One turning vector, and how many ticks it has turned:
The counts run from 0 to 169.
[127 124 115 133 110 124 127 150 102 118 100 125  98 130 127 114 108 115
  81 123 150  95  90 193  49 106 111 145 118 119 128 128 116 165 120 174
 162 126 131 157 158 128 117  87 147 147 140 150]
126
[102 111 118 119 122 135  80 130  82 145 100 139 119 126  99 153  84 114
 163 139 126 105 129 192  71 115 130 132 168 113 113 160 119 149 111 182
 162  83 140 127 106 137  95 107 113 142  94 119]
62
[ 87 110 139 107 122 105 140 139 135 135  82 128 133 133 119 145 121  95
 140 136 121 100 115 191  66 119 121 121 150 146 120 151 150 132 145 176
 197  62 149 137 117 129  97 107 140 137 110 107]
139
[ 87 129 100 145 121 126  96 138  90 146  64 149 156 135 146 125 108 115
  97 164 113 158 122 190  75 108 130 130 149 152 150 118 118 125  91 160
 152 125 140 167 134 153 146  73 133 148 136 140]
158
[109 136 105 140 126 117 106 175 112 100  55 127 127 128 164 147 144 127
  88 109 144 108 122 186  55 120 141 127 115 117 119 150 129 161 131 155
 175 112 164 133 106 126 103  83 136 144 121 129]
49
[120 117 119 133 117  93 113 156  98 109  77 110 150 142 140 144 134 123
  89 131 138 116 119 195  90  95  88  90 147 161 170 123 109 123 113 140
 147  77 142 162 113 152  90 109 147 166 119 123]
25
[ 87 114 123 145 114 116 137 130 109 131 116 143 120 169 105 119 128 121
 140 147 114 130  98 163  67  78 107 154 170 136 118 125 114 138 113 178
 176  86 122 169 141 148 126  68 117 127 154 115]
6
[ 99  82 123 144 114 118 105 160  76 146 108 117 127 164  86 107 130 124
 138 119 125 107 129 170 102  80 114 148 189 105 128 122 105 147 150 147
 173  94 131 146 154 140  88  85 106 111 135 116]
92
[ 84  83 116 131 111 123 114 150  75 163  89 138 115 159 124 116 154 130
 112 133 122 105 143 181  96 100 120 135 188 107 111 108  97 130 132 155
 177  79 126 126 122 145 118  97 103 146 156 138]
88
[ 96  83 152 125 123  90 100 160  92 128  75 107 151 134 131 114 117 119
 101 137 126 143 109 185  68 121 101 111 136 161 157 117 131 142 151 133
 164  94 154 150 156 130 100  90 154 143 127 113]
17
[103 105 117 143 127  97 123 155 125  97  81 110 178 147 140 136 120 126
 117 113 137 124 110 194  97  81  87 100 143 158 177 125 132 130 136 145
 159  78 149 158 147 130  96 100 145 131 118  97]
22
[ 88 130 111 144 125 133 118 130 123 121  82 157 143 154 124 140  84 132
 117 141 126 124 115 203  64 104  88 133 148 147 139  94  88 142  92 159
 146 112 133 151 138 137 117  71 126 114  96 140]
151
[120  86 130 174 112  90  98 183  81 105  90  83 131 141 111 116 117 129
 116 135 120 119 100 182 102 115 119 126 160 129 164 143 140 167 119 127
 163 124 143 159 148 145  86  86 140 149 140 134]
101
[ 90  73 135 142 127 110 117 151 106 110  59 127 161 151 152 137 127 124
  99 119 135 122 100 187  74 106 104  90 136 154 163 102 127 140 136 129
 162 100 155 131 152 140 114  87 138 144 135 117]
19
[ 88 105 154  93 129  97 132 141 126 139  73 132 129 145 139 142 128 101
 117 144 124 107 130 203  50 128 115 115 145 147 119 125 115 135 133 165
 182  77 144 129  98 135  94 114 136 140 104 124]
141
[105  90 125 158 109 101 115 169 124 115 105  87 146 135 134 122 108 142
 102 141 111 117 119 187 116  95 116 108 178 135 156 172 155 142 111 169
 162  81 133 163 123 145  87 114 151 169 145 107]
108
[ 95 129 120 134 123 120 113 125 108 125  75 152 136 153 125 143  96 133
 107 141 125 124 118 206  54 114  90 124 144 149 139  90  77 140  97 148
 144 112 131 147 123 140 110  84 125 121  94 152]
150
[ 83 115  86 151 114 113 123 136  90 143  71 142 136 143 164 114 156 144
 107 150 117 122 145 199 101 107 123 129 173 125 151 133 122 130 100 157
 177  87 131 160 111 116 126 108  99 150 160 153]
81
[ 93  85 128 137 132 106 120 146 110 100  68 121 177 159 157 135 129 114
 105 116 131 132 106 186  74  88 108  96 142 154 172 107 121 133 119 132
 159 103 152 138 149 140  98 100 130 137 140 112]
20
[127 127 110 101 112 147 108 161  95 151  84 118 152 136 138 135  95 120
  89 145 131 116 127 184  82  75 105 127 151 124 119 122  85 117 115 177
 141 102 130 170 118 184 120  95 148 160 130 133]
34
[ 89 106 134 117 125 114 135 118 130 119  88 151 153 161 122 149 108 107
 139 134 121 119 126 199  63  94 106 117 160 140 126 115  99 133 125 164
 173  89 133 136 118 134  78 109 115 102  90 113]
145
[110 148 113 115 133  97  89 161 102 115  82 133 122 132 137 152 137 122
 131 146 125 105 135 187  62 113 136 137 153 122 129 171 128 143 108 169
 165  83 149 145  71 129  84 110 121 151 107 112]
55
[ 82 111 140  99 131 103 142 150 146 128  90 126 147 136 139 131 114 109
 139 146 123 108 119 196  70 103 125 134 149 144 126 156 152 137 137 183
 193  74 145 147 121 116 104 102 135 129 120 102]
138
[106 108 125 115 124 133  76 127  74 150  93 137 119 130 104 146  83 113
 146 149 126 107 136 196  66 125 125 121 159 112 115 149 104 146 110 171
 157  97 133 131 101 141  89 107 118 139  98 132]
63
[126  93 132 135  85 139 125 130 111 133 106 122 112 140 125 133 110 122
  74 105 147  98 117 191  67  95 103 109 147 100 107 133  97 144 134 184
 152  94 122 140 144 159  76 119 144 166 138 135]
118
[ 82 113 106 121 123 123  99 143  96 147  65 147 181 140 166 124 145 115
 104 118 131 151 148 181 100  72 125 119 156 120 138 131 106 110 139 161
 170  88 156 138 140 132 115 104 123 129 140 116]
167
[113  87 124 171 121  95 102 182  96 106 102  89 139 151 106 111 104 137
 125 124 118 115 100 181 107 102 115 133 169 127 165 139 142 168 123 135
 162 115 138 159 161 129  89  73 132 129 134 124]
100
[117 127 104 111 112 159 111 159 110 153  86 127 164 135 139 133  85 128
  91 134 134 109 126 180  83  70 105 133 148 114 113 123  87 120 122 186
 147 106 126 159 133 180 129  84 147 148 137 127]
35
[ 84  84 120 135 118 121 107 158  94 150 109 124 139 165 104 105 123 141
 141 124 126 110 136 175 103  75 104 150 189 102 120 121 102 139 146 156
 175  83 127 140 149 135 103  87 104 103 145 122]
91
[ 87  77 146 134 129 103 105 163 103 120  67 117 157 140 139 122 120 126
  94 127 135 128 107 193  69 123  98 100 135 161 156 110 129 136 147 130
 162  87 154 132 156 138 116  85 150 146 131 116]
18
[113  79 131 148 100 116 120 155 111 131  89 100 128 138 146 139 122 127
  82 140 126 111 122 185  98 112 118  96 173 125 138 157 139 139 104 168
 161  92 131 146 110 163  84 127 152 194 150 121]
110
[105  76 144 131 118  97  92 169  67 143  94 106 112 155  95 102 126 127
 115 133 128 112 131 183  89 106 102 140 174 108 135 113  95 149 143 134
 160 108 135 149 143 142  85  94 117 121 137 139]
94
[111 136 113 117 125 119 143 150 125 108 107 127 132 143 147 106 107 115
 109 138 136 110  94 189  54  80 123 159 127 127 147 149 144 161 108 189
 167 124 132 173 159 110 122  87 133 125 150 130]
129
[ 99 150 100 122 138 116 108 173 123  91  73 138 154 143 179 140 139 136
 114 121 134 114 132 189  59  93 143 140 133 115 136 156 124 152 108 165
 173 114 153 146  92 117  98  98 119 128 125 118]
51
[128 112 113 143 114  92 120 149  97 100  71 109 155 147 126 154 140 116
 109 124 136 116 107 192  92  96  90  90 144 158 170 133 120 127 126 143
 155  78 144 159 127 147  85 107 146 160 113 112]
24
[ 99 107 130 108 133 133  73 134  78 156  90 139 124 128 124 131  68 126
 137 151 127 108 139 206  56 127 122 121 154 116 117 137  95 151 109 167
 148 105 137 126 104 134 104 113 119 136 104 140]
64
[ 98 132  91 167 114 101 108 125  85 136  71 130 145 124 130 113 130 136
 119 145 113 133 136 210 109 120 117 131 149 134 165 165 146 150 112 159
 178  92 135 178 131  90 105 113 109 126 139 149]
77
[120 111 108 156 113  99 122 151 112  99  80 104 161 142 126 155 130 124
 118 115 130 116 105 190  96  89  87  94 149 160 170 136 128 128 132 146
 162  72 151 155 138 140  88 100 149 144 113 103]
23
[ 94 119 109 107 137 136  92 139 106 123 100 149 142 151 150 153 102 125
 150 141 126 101 138 192  63  89 138 131 168 113 120 147 110 140  89 178
 157  98 135 132  80 136 107 109 107 136 122 108]
59
[113  87 129 163 103 111 116 162 118 123 101  94 132 130 134 133 112 132
  95 135 117 110 114 185 112 108 116 104 170 126 144 167 153 142 117 171
 161  80 133 151 120 156  92 116 155 187 145 111]
109
[111 140 102 141 119 138 112 161 112 114  64 122 168 131 139 135 122 107
 107 103 128 123 120 180  72  87 142 143 116 105 121 160 140 159 154 170
 179 131 158 154 156 128  88  87 130 111 123 110]
45
[105  82 126 142  94 136 133 131 128 125 115 115 148 149 146 134 106 125
 104 122 126 112 127 184  95  69 113 103 176 107 122 155 122 134 115 196
 160  80 121 148 130 159  73 131 135 158 145 107]
114
[101 104 104 155 121 120  88 119  69 141  65 136 138 127 141 118  98 130
 109 140 120 124 129 214  75 143 123 110 135 123 150 135 121 165 106 144
 166 131 137 152 139 110 107 103 111 128 120 172]
72
